In the data rows, the value 128 means zero.
Two rows play each game, the first against the second. How much does the first row win by? 10 is about a draw, 20 a big win and 0 a big loss. Wins can go round in a circle: one row can beat a second, the second a third and the third the first. Each row has two weighted sums of its numbers, A and B, taken from their middle values. A row wins by its A times the other's B, less its B times the other's A.
[ 94 131 167 147 159  86  96 111 124 114 171 153 153 133 127  93]
[151 159  98 122  88 192 206 147 102 149  84  94 101  75 159 159] 15
[ 98 131 153 121  82  98  82 122 115 107 170 141 158 166 128  87]
[157 171 106 144  99 153 170 151 103 163 102  94 129 100 162 138] 19
[ 93 129 160 139 111  88  84 122 108 103 168 149 151 157 142  90]
[111 132 111 121 104 122 109 109 152 108 167 157 132 176 122 105] 8
[ 55  62 142  24 125 135 115  97 210  98 139 206 121 187  98  88]
[114 132 110 126 112 126 112 111 143 115 160 151 133 167 125 108] 12
[144 132 134 130 101 114 120 131 143 120 105 122  99 108 128 164]
[169 138 110 135 134 111 122 143 142 153 104 117 113 116 126 156] 11
[140 124 131 122 100 107 113 132 154 121 102 131  94 112 129 167]
[108 136 143 154 118  99  96 127 107 116 164 132 151 150 138 100] 7
[130 154 126 147  96 104 106 138 114 144 150 125 156 147 146 102]
[115 113 125  84 138 144 136 121 157 138 113 150 132 151 118 112] 6
[156 169 101 139  93 166 184 149 102 161  95  95 121  93 163 145]
[ 86 123 153 123  80  95  74 124 119 108 184 154 160 155 131  81] 8
[ 87 120 180 142 156  74  78 103 128  94 178 161 162 136 123  88]
[ 76  74 147  53 136 132 130 112 182 115 138 174 141 164 111  98] 16
[110 106 143  92 141 125 135 124 153 137 124 150 151 143 122 104]
[118 142 116 135 113 119 108 115 133 109 158 140 140 167 126 105] 12
[113 140 142 155 118 100  98 130 104 120 163 127 153 146 143 101]
[120 141 140 163 123 101 102 135 101 125 153 122 155 142 144 107] 11
[125 152 128 145  89 102 101 135 115 138 152 128 159 150 145 101]
[110 138 146 152 119  96  93 130 104 119 161 131 151 146 140  99] 12
[165 136 103 163 186 156 155 142  82 146 102  90 116  91 127 158]
[102 121 104 109 109 125 106 101 158 103 172 166 123 181 117 106] 11
[168 146 113 139 143 129 138 148 120 168 102 105 131 111 131 143]
[111 138 145 153 118  97  96 127 102 118 161 130 153 147 139 101] 12
[ 98  94 147  78 139 127 133 121 163 132 129 159 146 153 120 102]
[143 120 122 169 125 184 185 133  83 106 102  76 101  77 134 173] 8
[161 134 104 164 184 170 159 141  83 145  96  86 109  95 119 161]
[173 143 108 130 136 115 128 143 138 158 102 113 113 117 128 153] 9
[157 166 101 136 102 161 179 148 105 160 100  96 119  99 156 141]
[142 128 118 170 133 171 170 132  86 117 112  81 112  94 133 163] 8
[158 138 101 166 187 166 158 142  82 144  94  89 102  95 124 159]
[ 95  96 130  64 125 142 134 116 174 136 113 170 132 164 112 104] 11
[169 134 110 131 133 115 124 142 145 151 101 120 107 114 125 160]
[119 139 135 165 124 108 107 128 106 119 156 123 150 147 140 110] 8
[110 110 127  81 139 143 133 118 160 131 117 157 135 155 114 107]
[153 169 102 139  99 158 177 147 108 166 101  98 125 100 159 139] 8
[133  99 129 148 123 213 203 129  83  79  88  73  75  61 115 195]
[101 134 144 130  81  93  80 125 116 110 171 142 155 160 131  88] 12
[ 90 123 161 130 104  90  82 122 112 106 180 148 154 151 132  85]
[159 128 101 160 182 178 167 139  81 142  89  84  97  85 117 168] 8
[ 75 116 200 139 154  69  75  99 130  80 194 163 170 133 121  77]
[102 121 110 112 105 122 103 105 159 103 174 166 126 181 121 104] 10
[171 145 111 139 143 128 135 148 126 161  99 107 124 109 130 150]
[153 164 100 132  91 178 195 149 101 158  90  92 109  82 162 153] 9
[ 70  66 154  54 140 126 125 107 188 107 139 184 139 167 109  98]
[169 136 110 132 135 110 119 142 148 151 103 120 109 113 124 161] 8
[168 134 110 126 126 116 123 139 149 147  99 120 101 109 120 166]
[106 106 130  83 133 138 131 115 165 133 119 160 138 158 120 107] 9
[147 134 136 132 114 108 121 137 135 126 106 115  99 104 128 154]
[115 145 136 137  87  98  91 133 112 123 161 134 153 153 141  94] 7
[113 126 104 119 118 131 114 105 149 103 164 154 120 170 117 109]
[ 84  92 140  58 126 135 122 110 182 123 127 180 136 171 113  98] 8
[104 120 103 109 112 127 108 102 158 104 168 164 122 179 115 108]
[105 125 105 114 111 126 106 103 154 101 171 162 124 178 117 105] 10
[154 166 102 130  96 174 192 149 102 160  89  90 115  83 159 151]
[154 123  95 152 179 194 174 136  79 137  83  83  87  83 112 175] 11
[167 128 118 103 113 105 112 134 180 145 102 137 100 119 119 170]
[142 125 120 169 129 178 177 133  83 109 108  78 105  84 133 169] 11
[169 137 110 128 129 119 127 145 143 151 100 119 112 114 126 159]
[100 104 140  80 137 129 125 114 167 124 124 164 139 162 118 100] 10
[173 141 122 129 141 120 129 146 143 160  99 116 127 114 131 150]
[157 170 103 145 103 155 171 148 102 160  99  92 125  98 160 139] 10
[130 140 143 168 122 107 105 133 102 127 152 118 155 141 146 113]
[116 138 144 159 118 101  99 133 101 124 160 126 157 144 145 104] 12
[117 112 128  81 137 137 130 118 156 137 117 153 140 150 123 108]
[144 134 122 174 128 164 169 135  83 119 111  82 119  94 138 160] 9
[ 71  71 152  52 137 128 122 107 189 106 140 186 138 169 106  95]
[173 143 114 125 126 123 131 138 142 152  95 117 123 121 131 155] 15
[114 141 145 155 117  99 105 130 102 123 159 126 153 145 143 104]
[153 141 138 134 155 119 131 144 127 157 116 115 156 119 137 120] 10
[ 80  84 153  66 137 124 126 110 178 114 138 176 146 164 110  94]
[143 119 120 164 126 179 183 130  82 105  96  80  99  82 131 174] 9
[ 96 128 150 123  81  94  83 126 119 107 178 146 154 158 129  82]
[153 164  98 132  98 168 184 144 107 161  99  99 119  97 156 143] 10
[141 115 123 157 125 199 189 131  82  99  92  75  88  66 128 185]
[ 78  85 139  50 125 136 123 107 187 119 129 184 133 173 111  96] 7
[127 142 133 171 129 112 116 133 100 125 148 114 151 138 147 116]
[116 144 130 135  90  96  93 131 114 128 164 131 157 157 138  95] 2
[ 44  42 151  20 135 133 121  96 208  91 148 203 125 180  92  93]
[160 133 104 163 182 166 160 140  86 145  95  89 104  90 120 162] 11
[ 96  91 146  82 142 129 134 127 158 136 130 152 148 149 126 104]
[124 151 128 144  92 102 100 137 113 136 154 128 156 151 144  99] 10
[176 136 119 124 140 118 126 147 153 159 103 118 125 110 134 152]
[152 125 100 151 178 189 177 139  80 136  83  82  91  85 114 171] 11
[ 84 122 183 138 153  82  87 101 128  95 180 162 164 141 121  86]
[100 101 147  88 142 125 130 120 161 126 128 156 152 152 120 101] 12
[102 107 133  78 133 137 132 116 165 136 120 160 138 157 118 106]
[101 100 147  84 139 125 130 122 159 135 128 156 155 148 122 101] 9
[140 128 113 174 135 170 170 130  84 111 119  83 112  98 132 159]
[101 124 109 111 106 122 103 101 157 103 174 166 129 180 119 102] 8
[ 87 107 104  93 103 124  99  97 174  98 182 181 120 190 112 102]
[152 165  95 126  97 176 190 140 108 159  94 101 110  92 156 149] 10
[170 132 120 114 128 110 114 139 168 154 102 131 107 112 124 167]
[152 141 135 132 150 125 138 143 121 160 109 114 156 126 135 116] 10
[155 144 123 149 119 115 126 142 118 137 112 109 122 112 140 144]
[159 136 105 165 186 165 161 142  88 150  96  89 107  93 122 162] 10
[ 52  61 143  20 124 137 115  95 212  98 140 208 120 188  96  87]
[165 130 110 122 129 105 111 137 162 148 107 127 101 113 117 168] 9
[ 96 112 101 100 108 128 106  98 168  99 176 173 116 185 112 107]
[151 120  92 149 186 201 180 137  75 127  80  77  82  80 111 182] 10
[124 153 129 146  91  99  99 135 111 128 153 131 154 153 142 100]
[163 135 102 165 187 162 151 142  93 146 100  96 109  96 124 158] 11
[170 142 109 136 139 118 127 145 135 158 101 114 118 114 126 154]
[142 131 120 173 134 173 171 134  84 113 110  80 113  90 133 164] 10
[137 118 117 167 132 189 184 130  80  99 106  79  97  81 127 175]
[140 124 119 167 130 181 179 131  83 108 107  79 105  85 132 170] 10
[169 144 126 132 144 125 133 154 136 159 104 111 140 114 130 141]
[144 142 135 143 116 108 113 136 124 131 118 116 119 120 134 138] 12
[145 136 124 178 131 156 163 137  84 122 114  81 124  99 142 154]
[148 130 126 132 106 118 126 134 140 125  97 118  97 104 132 167] 11
[144 124 129 169 128 182 183 132  79 107 100  77 104  77 136 174]
[154 138 108 159 192 154 148 137  94 141 105  99 114 108 127 145] 11
[151 115  92 151 186 201 182 135  79 122  80  77  79  77 107 181]
[ 95 128 172 146 156  79  87 106 127 104 174 155 160 135 126  92] 7
[ 80 108 111  89 100 116  94  91 174  86 191 186 119 192 109  93]
[ 91 124 175 144 156  83  93 109 123 106 175 154 164 138 133  88] 8
[137 117 119 163 132 190 185 131  80  97 100  79  93  77 124 179]
[157 171 106 147 105 143 161 150 107 160 106  96 129 106 159 132] 11
[156 171 101 142  95 160 178 150 104 164  97  95 125  97 165 142]
[161 144 118 139 142 116 132 148 125 165 114 112 139 117 129 133] 11
[ 94 125 159 138 107  92  84 126 107 108 176 144 152 150 136  88]
[147 146 128 151 122 111 116 141 116 134 117 113 125 119 136 134] 13
[ 96 129 161 145 162  87  94 106 132 105 166 155 155 142 127  97]
[174 142 118 122 129 118 127 142 153 155  98 120 118 118 128 158] 8
[113 129 105 124 114 128 111 106 143 109 163 154 127 169 119 107]
[134 117 113 168 134 197 187 126  78  94 108  77  91  81 127 179] 12
[163 143 115 137 136 125 136 148 123 167 106 109 134 117 132 139]
[171 138 125 124 136 112 122 144 151 158 104 122 127 115 129 151] 10
[ 88  98 143  67 127 128 120 110 178 124 129 176 138 164 115  97]
[ 97 118 106 105 103 128 106 101 164 101 176 167 125 185 110 106] 12
[168 132 110 125 128 114 122 141 152 145  99 123  98 112 121 167]
[146 140 132 143 115 110 119 140 126 131 112 114 118 114 137 145] 9
[ 84 120 183 140 152  77  82  99 127  92 185 162 163 138 122  85]
[132 107 118 160 134 213 199 128  72  83  95  76  79  64 123 191] 10
[108 135 167 150 164  81  98 119 121 122 165 144 160 128 133  99]
[141 126 119 169 131 179 176 132  84 109 108  80 106  87 132 169] 5
[102 132 151 144 112  96  91 126 107 113 170 137 153 148 136  93]
[114 142 148 159 115  94  95 130 106 122 159 129 159 147 143 100] 13
[ 73  80 139  46 124 136 121 104 194 113 131 191 132 176 107  96]
[165 137 127 126 129 106 122 143 151 157 108 124 130 126 132 144] 10
[107 134 139 154 117 103 101 123 108 113 167 132 149 152 134 101]
[157 130  99 158 183 183 170 139  82 138  90  87  92  79 114 171] 9
[111 139 153 151 165  90 105 121 122 129 155 135 156 130 133 104]
[ 79  86 140  55 129 133 118 103 187 110 132 186 133 174 108  96] 19
[ 86 108 107  88 104 120  97  92 173  91 184 183 120 194 111 100]
[100 131 153 139 161  96 100 107 135 116 155 150 150 143 128 101] 8
[142 127 130 121  98 113 118 129 152 118 100 124  88 107 127 170]
[157 121 109 104 108  97 107 133 179 136 105 142  82 119 113 176] 13
[164 128 110 122 125 104 114 137 161 146 108 128  99 115 120 167]
[172 144 121 131 142 120 129 147 140 159  98 114 129 116 133 148] 10
[138 137 119 174 136 144 145 132  94 121 129  95 130 120 134 138]
[102 109 131  80 136 135 133 114 169 129 119 163 134 158 114 103] 11
[111 137 155 151 164  89 101 114 125 126 155 141 154 132 131 104]
[120 145 135 137  84 100  92 134 111 126 159 131 157 149 139  98] 3
[156 141 117 136 145 126 135 147 121 166 111 112 142 119 133 127]
[142 126 119 168 133 180 178 130  81 108 110  80 106  87 129 171] 11
[154 166  99 133  95 169 185 144 107 161  99 100 120  96 159 144]
[141 130 116 172 133 172 171 130  80 113 118  80 115  94 133 162] 8
[161 145 128 139 156 131 142 148 118 162 103 104 151 119 135 123]
[165 129 110 118 122 110 117 136 161 142 103 126  95 112 118 170] 10
[139 126 133 120  99 103 108 130 153 122 109 131  99 114 128 163]
[155 161  93 131  95 185 196 141  98 158  92  99 103  86 155 152] 12
[ 71 111 196 131 148  76  78  90 131  79 195 174 166 141 116  78]
[ 66 109 202 124 149  76  76  92 129  79 198 172 164 138 119  76] 10
[120 139 134 162 122 105 106 126 103 119 155 123 152 144 139 108]
[ 88 122 155 118  77  91  76 122 121  99 184 152 155 161 124  79] 2
[138 114 123 163 126 196 193 131  77  94  97  76  92  71 128 184]
[108 130 109 117 113 125 107 105 148 107 167 159 128 177 116 104] 9
[160 134 102 165 185 168 161 139  83 146  94  88 106  92 121 161]
[169 143 110 139 141 119 129 146 132 161 102 112 122 114 129 151] 10
[153 122  93 153 187 194 173 136  77 138  88  83  95  87 111 172]
[109 125 103 118 111 128 111 106 151 107 163 156 126 171 117 109] 12
[167 140 126 124 134 110 124 143 151 156 106 121 131 121 130 147]
[145 142 132 138 113 114 117 140 128 127 108 116 118 120 140 141] 11
[166 142 118 134 140 112 127 143 129 161 112 115 132 117 127 138]
[107 125 109 118 108 120 105 105 148  99 172 163 126 176 119 103] 11
[ 86 127 180 143 153  75  79 101 125  96 181 156 169 129 125  87]
[ 95  99 135  71 133 136 126 109 172 120 125 171 135 164 113 102] 12
[165 141 127 130 136 111 129 145 141 157 104 116 134 122 133 140]
[109 142 142 139  86 100  89 128 114 119 166 136 159 156 136  93] 10
[ 74 115 172 117  97  83  71 121 120  98 197 158 152 153 121  73]
[107 134 143 152 117  99  97 124 108 114 166 133 150 149 138  99] 16
[108 132 110 120 109 122 106 107 147 106 167 156 133 174 123 104]
[170 140 124 128 139 118 128 146 142 159 104 116 129 117 132 147] 9
[164 145 131 135 149 120 134 146 127 162 106 107 142 116 136 132]
[ 84  81 145  64 139 128 128 113 177 117 134 172 142 161 111 100] 6
[151 119  94 149 183 205 181 134  75 125  80  80  81  81 109 180]
[114 142 135 138  88  98  90 131 113 123 164 135 156 156 139  93] 15
[147 141 132 147 113 111 120 139 124 133 113 115 121 114 139 146]
[ 88  80 147  72 139 134 133 113 171 110 132 166 145 155 111 101] 15
[ 87 105  98  90 106 131 106  95 175  99 177 179 113 188 110 107]
[106 134 157 147 159  89 101 114 127 125 159 143 154 134 130 102] 8
[ 71  77 140  43 123 136 121 103 195 113 132 192 130 177 107  94]
[166 121 117  90 110 111 111 134 190 140  93 142  83 112 116 182] 13
[ 96  97 132  70 132 144 131 112 173 125 120 169 130 157 109 106]
[ 92  90 149  75 139 125 128 116 169 125 133 165 148 156 117  99] 5
[168 142 109 136 136 115 127 142 136 159 103 117 119 113 130 152]
[ 80 117 170 117  99  86  73 118 116  97 188 158 154 154 128  76] 14
[141 126 121 166 130 178 176 135  83 111 103  77 107  81 137 171]
[154 166  98 132  95 178 191 147 100 156  90  94 109  86 158 151] 11
[147 140 124 175 130 149 158 139  88 130 116  85 129 100 142 149]
[167 136 111 125 126 115 124 141 147 148 101 120 106 113 124 161] 10
[139 117 117 163 132 194 185 131  81  99 100  77  92  75 128 181]
[170 140 127 127 141 115 124 144 147 159 105 120 132 113 130 147] 9
[156 135 101 167 189 164 148 133  90 143 105  96 111 102 117 149]
[ 81  86 135  53 125 139 127 109 183 125 124 182 135 172 111  99] 8
[175 143 121 130 135 116 129 147 143 157 100 116 124 118 133 151]
[ 90  94 137  64 133 132 124 111 176 124 129 176 136 169 109  99] 9
[146 135 117 169 136 154 158 142  83 133 118  83 130 103 147 148]
[156 166  99 138 102 161 177 145 106 161 103  96 120  99 157 141] 10
[144 130 130 130 104 111 119 133 141 125 105 123 103 110 131 162]
[150 120 100 149 174 197 181 137  77 131  79  81  83  75 112 178] 9
[ 83 119 166 122 103  89  79 119 114  99 187 152 154 153 128  79]
[ 90  98 135  67 132 136 124 112 175 123 126 175 136 161 114  99] 3
[158 128 105 157 182 176 170 141  82 142  85  82  92  82 114 174]
[102 102 147  86 139 124 130 120 157 134 128 156 149 148 122 100] 8
